Each row has a name. Each question is about the rows just above it.

Columns, left to right: D Q J Z W T S E F B
[-2.08 -1.35  1.94 -2.03  1.74  1.11  2.73  3.92  3.69  1.12] -> <159>
[ 8.32  4.25  3.11  0.95  0.42  6.77  2.82 -1.72  1.39  3.83] -> <16>
[-0.10  4.02 -8.62  2.35 -2.89 -3.11  1.91 -4.12  0.12 -3.07] -> <26>
[ 6.72 -2.72  2.24  6.88 -0.36  4.12  1.91 -4.11  0.13  2.06] -> <153>
[ 4.16  2.50  2.64 -0.53  6.05 -1.19 -0.74  1.01 -0.47  3.34] -> <20>
[-1.80 -1.75  2.73 -2.05  0.92 -2.55  1.91 -4.11  0.12  2.06] -> <90>
The rest of the row after [ 1.91 -4.12  0.12]: -> [-3.07]
[ 3.83 -3.07  2.06] is in which column, read top down? -> B
Which column holds [ 3.69  1.39  0.12  0.13 -0.47] top down? -> F
The rest of the row after [ 0.95  0.42  6.77  2.82 -1.72]: -> [1.39 3.83]
[ 1.12  3.83 -3.07  2.06] is in which column, read top down? -> B
Which column holds [ 6.77 -3.11  4.12 -1.19] top down? -> T
[ 3.11 -8.62  2.24  2.64  2.73] is in which column, read top down? -> J

Columns, left to right: R M C N H K L
[-0.69  2.01 -0.93  3.96 -0.44  0.48 -1.35] = <153>
[ 0.42  2.06 -0.23  5.43  0.65  1.18 -1.90] = <90>
[ 1.67  1.37  0.47  5.43  0.65  1.19 -2.46] = <114>
[-0.69  2.39 -0.93  3.96 -0.44  0.48 -1.35] = <122>
[-2.12  2.07 -1.74  3.60 -0.98  1.90 -0.65] = <26>
[ 1.67  2.41 -0.93  3.95 -0.99  2.63 -2.46] = <137>
[-2.12  2.41 -1.74  3.60 -0.98  1.90 -0.65] = <14>
[ 1.67 -0.69] is in which column, read top down? -> R
The rest of the row after [5.43 0.65 1.18]: -> [-1.90]
After [ 2.41 -1.74  3.60 -0.98], its row goes on with -> [ 1.90 -0.65]
The rest of the row after [ 2.06 -0.23  5.43  0.65]: -> [ 1.18 -1.90]
Which column holds this, read top down? [-1.35 -1.90] -> L
Which column holds this, read top down? [ 0.47 -0.93] -> C

Columns, left to right: lepa Zagas gul tizi kimoz kipo vuko Leviz Nom
[ 4.81 -0.54  1.28  4.34  1.08 -8.99 -5.62 -8.61  4.44] : <57>
[-6.37 -3.75 -6.06 -6.31 -6.44  4.85  4.24  7.49 -8.34] : <16>
[ 3.74 -0.50  0.09  3.24  0.96 -5.09 -2.90 -4.41  1.76] : <20>
[-0.50 -4.09  0.09  3.23  0.96 -5.09  5.61  7.85 -6.54] : <114>
[-3.44 -3.47 -5.07 -3.96 -6.52  3.59  4.85  7.40 -5.99] : <14>
Which column holds this, read top down? [-5.62  4.24 -2.90  5.61] -> vuko
[-3.75 -0.50 -4.09] is in which column, read top down? -> Zagas
Go on from [ 3.23  0.96 -5.09  5.61  7.85] to the end of its row. -> [-6.54]
After [ 0.09  3.24  0.96 -5.09], its row goes on with -> [-2.90 -4.41  1.76]
After [ 0.96 -5.09 -2.90 -4.41], its row goes on with -> [1.76]

Columns, left to right: zibik mamon Nel zubig Boni sare Rubu nik pezud
[-0.51  4.85  1.76  5.45 -4.31  1.30  0.07 -1.06  0.44] -> <159>
[-4.69 -0.47 -1.21  2.66 -1.40 -3.38 -4.05  0.08 -1.50] -> <26>
[ 5.51  0.25  1.76  5.45 -4.30 -1.10  2.16  2.73  1.73] -> <114>
[ 6.87  1.14 -1.22  3.10  2.79 -0.20 -7.21  0.51 -0.36] -> <20>
Which column holds [ 0.07 -4.05] top down? -> Rubu
Which column holds [-3.38 -1.10] top down? -> sare
[ 4.85 -0.47] is in which column, read top down? -> mamon
The rest of the row after [ 1.76  5.45 -4.31]: -> [ 1.30  0.07 -1.06  0.44]
Go on from [ 2.79 -0.20 -7.21] to the end of its row. -> [ 0.51 -0.36]
Which column holds [-4.05  2.16 -7.21] top down? -> Rubu

Columns, left to right: dukim Zopo dusos gaz gid banef vado zisig res
[-3.76 -4.60 -0.73 -4.23 -3.10  0.41  1.15 -4.21 -4.48] -> <159>
[-2.59 -3.08 -5.29 -1.14  2.42 -6.38 -4.89 -2.77 -1.09] -> <122>
[ 0.04 -1.46 -7.75  1.00  0.34 -7.83 -6.44  0.25 -0.15] -> <57>
[-3.24 -3.33  0.51 -2.33 -6.14  1.40  1.53 -3.13 -4.28] -> <153>
[ 4.09  3.19 -0.02  4.51 -6.79 -2.59 -2.06  3.78  4.74] -> <16>
[ 2.68  4.01 -1.95  3.01  1.01 -4.03 -1.76  0.83  5.15] -> <20>
[3.78 0.83] is in which column, read top down? -> zisig
[ 0.34 -6.14 -6.79] is in which column, read top down? -> gid
The rest of the row after [-3.08 -5.29]: -> [-1.14  2.42 -6.38 -4.89 -2.77 -1.09]
[-4.21 -2.77] is in which column, read top down? -> zisig
The rest of the row after [ 3.19 -0.02]: -> [ 4.51 -6.79 -2.59 -2.06  3.78  4.74]

Columns, left to right: U A Y G P V
[-4.91 -8.49  2.62 -4.84 -2.85 -6.06] -> <153>
[-8.78  3.48  2.61 -4.84 -5.76  1.06] -> <122>
[-8.78  3.48 -8.88  0.80  0.40  1.40] -> <20>
[ 3.26 -5.76 -6.48 -6.87  6.02  1.08] -> <16>
[ 2.90  6.46 -7.21  1.19  5.93  5.72] -> <26>
Which column holds this, read top down? [ 2.62  2.61 -8.88 -6.48] -> Y
After [-8.78  3.48 -8.88  0.80], its row goes on with -> [0.40 1.40]
Go on from [ 2.62 -4.84] to the end of its row. -> [-2.85 -6.06]

Columns, left to right: mula vori vus danav gule fono Nufin kidal
[ 2.42 -6.69 -1.84  3.70  1.73 -1.15 -1.78 -5.33] -> <26>
[ 1.96 -4.19 -5.91  0.90 -0.62 -3.82  4.01  0.20] -> <90>
[ 1.96 -4.19 -5.91  0.90 -5.11 -2.39 -4.22  0.54] -> <57>
[ 0.40 -4.18 -5.91  0.89 -5.11 -2.39 -1.97 -2.16] -> <153>
[-3.93  4.40  1.33 -2.70  2.38  2.48 -2.23 -3.34] -> <159>
[-5.11 -5.11] is in which column, read top down? -> gule
Go on from [-4.19 -5.91  0.90 -5.11 -2.39] to the end of its row. -> [-4.22  0.54]
Which column holds [1.96 0.40] top down? -> mula
The rest of the row after [ 2.48 -2.23]: -> [-3.34]
The rest of the row after [-5.91  0.90 -5.11]: -> [-2.39 -4.22  0.54]

Columns, left to right: Sebu dokam goru famil Suga rasi
[-8.75 -0.71 -2.39  2.13 -0.98 -6.45] -> <159>
[ 2.85 -3.90 -1.02  0.80 -2.73  1.04] -> <14>
[ 4.04  0.55 -2.42  0.04 -3.97  5.48] -> <90>
[-8.79 -3.08  3.11  2.79 -4.05 -7.31] -> <26>
[ 8.07 -2.49 -2.40  2.13 -0.98  0.17] -> <137>
[ 4.10 -4.63 -2.41  2.13 -0.98 -3.41] -> <114>
[-8.79 -3.08  3.12  2.79 -4.05 -7.31] -> <57>
[ 2.61 -5.64 -0.65  4.93 -3.22 -7.29] -> <37>
Go on from [-8.75 -0.71] to the end of its row. -> [-2.39  2.13 -0.98 -6.45]
Go on from [-8.79 -3.08  3.12  2.79 -4.05] to the end of its row. -> [-7.31]
The rest of the row after [-2.42  0.04 -3.97]: -> [5.48]
Which column holds this, read top down? [-3.90  0.55 -3.08 -2.49] -> dokam
Go on from [-2.40  2.13 -0.98] to the end of its row. -> [0.17]
Which column holds this, read top down? [-2.39 -1.02 -2.42  3.11] -> goru
Go on from [-8.79 -3.08  3.11  2.79 -4.05] to the end of its row. -> [-7.31]

Columns, left to right: Pap Nir pir nev
[1.76 1.20 0.61 0.17] = <16>
[-7.16  2.60  0.00 -1.39] = <14>
[ 1.17  0.23  0.55 -0.19] = <114>
[-3.34  4.46  2.27 -1.18] = <122>
[-1.89 -1.38 -0.58  0.62] = <153>
[-6.84  1.20  0.62 -1.34] = <26>
[4.75 0.70 3.17 0.30] = <20>
[ 5.26 -2.80  0.09  1.76] = <57>
[ 0.74 -3.57 -0.49 -0.74] = <137>
The rest of the row after [-7.16  2.60  0.00]: -> [-1.39]
Go on from [1.20 0.61] to the end of its row. -> [0.17]

Columns, left to right: Zele Dut nam rut Vif til Viz dit gori kisev
[-0.25  0.60 -4.36 -3.81 -3.57  1.41  0.19 -2.27 -5.60 -3.46] = <153>
[-6.97 -7.11  4.82  2.55  3.46 -6.48 -3.84  0.30  5.76  2.66] = <114>
[ 5.54  5.17 -4.37 -3.68 -4.47  6.67 -3.25 -1.64 -4.84 -4.71] = <159>
Which column holds this, read top down? [ 0.30 -1.64] -> dit
The rest of the row after [ 5.17 -4.37 -3.68]: -> [-4.47  6.67 -3.25 -1.64 -4.84 -4.71]

Columns, left to right: guboz lamam pedam Saf Gov bozi Gugot siv
[3.60 3.09 2.75 3.30 1.45 2.83 2.57 2.45]  <20>
[ 2.17 -0.91  1.07 -0.24  3.23 -2.16 -4.77 -4.58]  <137>
[ 6.33  6.72 -0.09  4.26 -7.29 -5.10 -0.19  4.56]  <114>
[-3.53 -0.91  1.07 -0.24  3.23 -2.17  0.29  0.11]  <14>
[-6.24 -0.36  2.08  0.43  4.11 -7.23  0.92 -0.31]  <153>
Go on from [-0.91  1.07 -0.24  3.23 -2.17] to the end of its row. -> [0.29 0.11]
Which column holds [ 1.45  3.23 -7.29] top down? -> Gov

